Each row is where one point has got to under a steady rotation. How many ticks took it there?
The counts run from 0 to 208.
[ 35,  36, -10, -21, -19,  26, -36,  35, -38,  26,  24, -15,   8, -21,  13,
  -5,   6,  -8, -16,  24,  16,  -1, -16,  -2,   0,  -5,  16, -42,  20,   7,
 -15,   4, -10,  -3,  19,   1,  15,  36,  10, -29,   0, -14] | 78
[-16,  18,  -5,  -9,  31,  -3, -28,  13, -38,  27,  24, -10,  17, -32, -12,
 -14,  28,  48,   9,  15,  21,  12, -15,   5,  11,  -6,  -7, -13,  16, -11,
  -3, -19, -30,  -4,  20,   0, -13,  25,  33,  -1, -34, -14] | 40
[  7,  42,   4, -12,   0, -13, -12,   6, -36,  32,  16,  -5,  10, -32,  -1,
  -3, -25,  -7,  10,  -9, -18,   1, -25,   8,  27, -27,  14, -35,  -3, -12,
 -18,   3, -40,   8,  22, -24,  29,  35,   7, -12, -14,  -4] | 107
[-26,  34,   2,  -6,  23,  -8,  -1, -11, -26,  48,   8,  22,  10, -22, -29,
   1,  10,  30,   1, -29,  18,  15,  -6,   7,   3,   2,  26, -15,   6, -14,
 -38,   4, -11, -13,  14, -17,  20,  45,  14, -15,  -8, -10] | 17
[-21,  24,  -6,  -3,  22,   0, -21,  -8, -26,  46,   3,  11,  13, -20, -20,
   5,  45,  47,   3,   6,  26,  24,   4,  21, -14,  -8,   8,   6,  24, -10,
 -19,   1, -19,  -9,  17, -14,  10,  37,  30,   5, -19,  -7] | 36
[ 12,  16, -23,  -2,  30,  26, -23,  25, -34,  24,  25, -21,   5, -14,   8,
  -5,   4,  16,  -2,  -1,  21,   8,   4, -10,  -8,  -4,   4, -50,  20, -17,
 -20,   8,  -5,   2,  22,  14, -27,  32,  28, -31, -15, -12] | 166
[-12,  29,  -7,  -8,  21,  -6, -15,  -5, -28,  36,  -5,  12,  14, -47,  -3,
   4, -20,   1, -13,  -4,   7,   6, -11,  26,   5, -18,  29, -21,  24, -11,
 -20,  18, -22,  16,  28, -25,  37,  32,  -5, -30,   7,   5] | 110
[ 21,  22, -14,  -9,  -8,  23, -28,  26, -41,  23,  30,  -8,  17, -12,   7,
  -4,  35,  25,   7,  19,  25,  22, -12,  11, -10,   2,  -2, -39,  19,  -2,
  -9, -18, -27, -18,  -4,  12,  -2,  31,  28, -10, -31, -15] | 58
[ 18,  27, -29, -12,  17,  26, -35,  10, -12,  47,  11, -13,  -7, -21,  11,
 -14,  50,  21, -16,  39,  28,  17,  -6,   3, -20, -14,  -2, -28,  19,  -6,
 -16,  12,   7,  -5,  17,   7,  10,  13,  16, -11,   4,  -4] | 64
[-14,  34, -17, -21,  24,  10, -14,   9, -17,  32, -11,   2,   7, -38,  -6,
   0, -12,  -8, -23,  -3,  11,   4, -15,  16,   6, -19,  29, -26,  14, -13,
 -20,  19,  -1,  10,  28, -25,  42,  38, -11, -36,  17,   6] | 101
[-11,  15,   3,  -6,  17,  13, -24,   5, -49,  16,  28,   5,  28, -31,   8,
  -8,  10,  58,  -8,   7,  29,   1, -10,   3,  -3, -12, -14, -17,  10, -10,
  -5, -13, -21, -16,  21, -14, -16,  20,  22,  -6, -36, -25] | 145
[ -1,   3,  -1, -10,  -2,  12, -30,   9, -40,  27,  34, -13,   8, -31,  20,
  -2,   5,  37, -14,   5,  30,   6,  -4,  -2, -16, -10,   2, -30,  31,   9,
 -14,  -1, -16,  -5,  20,   3, -21,  18,  32, -19, -28, -29] | 155
[-20,  27,  -7,   0,  17,  -6,   1, -16, -28,  45,   2,  31,  26, -32, -16,
  -5,   6,  33, -10, -12,  14,  17,  -7,  32, -15,  -6,  12, -17,   7, -19,
 -25,   0, -24,  -6,   1, -28,  37,  41,   3, -11, -12,   2] | 122
[-21,  14,   6,  -8,  23, -19, -26,  -7, -34,  45,  14,  -4,   4, -51,   1,
  11,  -3,  26,   7,  -7,   6,   0,   1,   9,   7, -20,  19,   4,  28, -13,
 -22,  10, -20,  17,  46, -20,   1,  30,  15,  -4, -21,  -6] | 23
[ 14,  52, -29, -21,  12,  19, -16,  14, -13,  33,   6, -10, -10, -10,  -5,
 -11,  27,  -7, -11,   9,  -1,  12, -23,  -5,   1, -23,   6, -50,  -6, -13,
 -31,  17,   0, -12,  13,  -2,  35,  22,   6, -22,  19,  -5] | 84
[-20,  13, -20,   2,  33,   2, -14,  -6, -24,  50,  -1,   4,   1, -20, -11,
  10,  29,  37,  13,   0,  11,  29,   8,  28, -13, -16,  11,   2,  26, -23,
 -26,   9, -30,  -5,  27,  -6,  -1,  35,  32,   7, -29,  -1] | 35
[-17,  19,   4, -16,  13,   1, -26,  -9, -27,  38,   6,   9,  22, -26, -20,
   1,  34,  44, -11,   8,  22,  24,   5,  11, -14,   1,  15,   3,  26,  11,
 -20,  -4, -23, -12,   4,  -6,   5,  32,  35, -15, -17, -20] | 37
[-20,  18, -13,   7,  10,  -4,  -8, -23, -33,  49,  10,  26,  17, -36,   0,
   1,  19,  46,   0,  -6,  15,  23,   0,  30, -26, -20,   9, -11,   9, -22,
 -24,  11, -31,  -7,  12, -26,  17,  31,   7,   1, -25,   3] | 131
[  9,  53,  -1, -15, -15,  -9, -11,   9, -19,  44,  20, -11,  -3, -18,  -1,
  -3,  11,   1,  -6,   6,  -1,  -3, -32,   1,   4, -18,  14, -40,  -5,  -2,
 -34,  -6,   0, -11,  11, -20,  52,  32,   6, -15,  -3,  -8] | 95
[  4,  28, -24, -18,  20,   8, -20,  12, -14,  41,  -3, -24,   0, -14,  -5,
   5,  33, -15,  -3,  -6,   4,  22, -19,   4,   2, -20,  30, -43,  21, -12,
 -33,  10,  10,   7,  15,  13,  31,  33,  20, -21,   6,   0] | 188
[  0,   3, -16,  -8,  18,  26, -35,   8, -43,  20,  27, -22,   3, -29,  19,
 -11,   9,  33,  -8,  -4,  17,  10,   2, -10, -11, -27,   1, -32,  26,  -3,
 -15,  11, -14,  -2,  38,   5, -24,   7,  30, -19, -26, -23] | 156
[ 11,  57,  10, -19, -12,   2, -29,  14, -27,  32,  14, -15,   0, -33,  -3,
  -5,   7,  -7, -10,  15,  -5,  -8, -33,  -6,  17, -27,  13, -22,  -1,   7,
 -19,   9,  -2,  -7,  19, -28,  43,  29,   0, -20,   0, -15] | 96
[ 22,  40,  -7,  -2,   3,  27, -22,  14, -23,  33,  25,   3,   6,  -3,  -5,
   0,  34,  32,   2,   7,  26,  18,   8, -12, -10,   1,   3, -36,   4,  -6,
 -30,   9,  -7, -26,   9,   7, -15,  36,  24, -13, -29, -20] | 162
[  1,  18, -15,   2,  27,   7, -17,   1, -14,  51,  12,   7,  11, -27, -12,
   5,  37,  48,   1,  25,  30,  30,   9,  20, -17,   7,   7,  -4,  25,  -9,
 -17,  -1, -18,  -5,  14,  -4,  -4,  33,  24,  -2, -17,  -3] | 45
[-18,  39,  11, -24,   5, -12,  -5, -10, -25,  42,  10,  16,  24, -37, -13,
  -8,  -3,  23, -18,  -7,   8,   8, -26,  16,   6, -11,  19, -20,  -2,   7,
 -33,  -2, -21,  -6,   2, -31,  45,  30,   9, -23,  -2, -13] | 114
[  4,  53, -26, -16,  24,  13,  -6,   8, -10,  35,  -4,   0,   5, -18, -11,
 -17,  13, -11, -18,  -9,   0,   9, -25,   9,   1, -13,  19, -49,   0, -10,
 -27,  18,   4,  -6,  11,  -7,  40,  39,  -1, -38,  24,   1] | 93
[ -5,  38, -19, -16,  16,   7,  -2,  -3, -20,  36,  -8,  10,  13, -22, -12,
  -9, -10, -15,  -9, -19,  -5,  18, -16,  18,   2, -15,  30, -40,  10, -15,
 -34,  14, -11,   3,  12, -18,  46,  39,  -1, -36,  15,   8] | 102
[ -1,  12, -25,   4,  51,  13, -19,   3, -24,  44,   9,  -1,   2, -23, -10,
   0,  37,  42,  13,  16,  16,  34,   6,  16, -12, -15,  -3, -12,  19, -25,
 -10,   7, -26,   2,  25,   1, -11,  24,  30,   0, -15,   0] | 44
[ 30,  51,  11, -13,  -5,   8, -36,  20, -17,  39,  22, -24,  11, -21,  -9,
   6,  22,   3,  -1,  26,  19,   5, -14, -18,  11,  -1,  21, -22,  14,  12,
 -22,  -2,  13,  -4,  13,   4,  15,  44,  14, -18, -11, -18] | 182
[ 23,  42,  -2,  -6,  17,   6, -25,  37, -35,  33,  13, -20,  10, -24,  -3,
   1,  -1, -13,  19,  15,   5,   9, -15,   4,  33,  -2,  24, -35,  15, -26,
 -11,  -8, -10,  13,  19,   1,  18,  50,  -1, -24,  -4,   1] | 194
[ 13,  12, -31,  12,  45,  10, -15,  11, -19,  41,  18,  -1,   1, -23,  -4,
 -13,  28,  35,   7,  28,  19,  31,   8,  15, -12,   2,  -3, -28,  19, -24,
  -9,  -4, -15,   0,  22,  14, -16,  20,  33, -17,  -7,   4] | 53
[ 23,  34,   4, -11,   1, -14, -21,  28, -32,  39,  15,  -2,  13, -27,  -3,
  -5,  -4, -10,  15,  11,  -9,   1, -25,  14,  31,  -3,  19, -32,   8, -20,
 -11, -15, -32,  19,  18,  -3,  27,  37,   4, -14,  -8,  -1] | 203
[  4,  56,  19, -13,   3,   0, -26,  -2, -33,  33,  19,   8,  10, -34,   5,
  -7,   4,  24,  -9,  -9,  13,  -7, -21, -11,  15, -17,  11, -23, -11,  -9,
 -30,   7,   3, -13,  16, -33,  26,  32, -12, -15,  -9, -23] | 0
[ 15,  18, -26, -15,   7,  15, -27,  -3, -17,  51,  11,  -6,  -6, -24,   8,
   0,  52,  32, -10,  34,  15,  24,   2,  15, -30, -15,   5, -16,  31,  -1,
 -21,  10, -10,  -7,  11,   5,   9,  19,  24,  -2, -14,  -9] | 55
[-16,  56,  -1, -19,   5,  -9, -12,   2, -17,  37,   7,   2,   6, -25,  -6,
  -2,  15,  10,  -5,  -9,   6,  -2, -37,   7,  10, -23,  12, -22,  -9, -12,
 -32,  -2,  -2, -13,  10, -32,  55,  34,  -2, -13,   3,  -8] | 104
[ -7,  34,  19, -15,  11,  -4, -33, -10, -47,  30,  11,  -7,   7, -32,  -3,
  -4, -11,  10,   8, -24, -11,  -3, -13, -12,  20, -24,  21, -14,   0,  -9,
 -32,  15, -29,  -1,  31, -20,   9,  26,  16, -14, -17, -27] | 11
[  6,  47,   9, -23,  -5, -10, -15,  -2, -25,  31,  10,   2,  15, -38, -11,
 -12, -15,  -6,  -2,   3,  -9,  -1, -28,   4,  27, -19,  23, -30,  -9,   6,
 -21,   6, -33,   1,   7, -25,  31,  31,   7, -25,  -4, -14] | 106
[  8,  29,  -2,  -9,   7, -20, -30,  22, -34,  42,  14, -10,   6, -38,  11,
   7,   1,  -8,  14,  19,  -1,   0, -21,  20,  20, -18,  19, -26,  24, -27,
  -7, -12, -20,  22,  24,  -8,  34,  36,   4,  -7, -10,   7] | 204
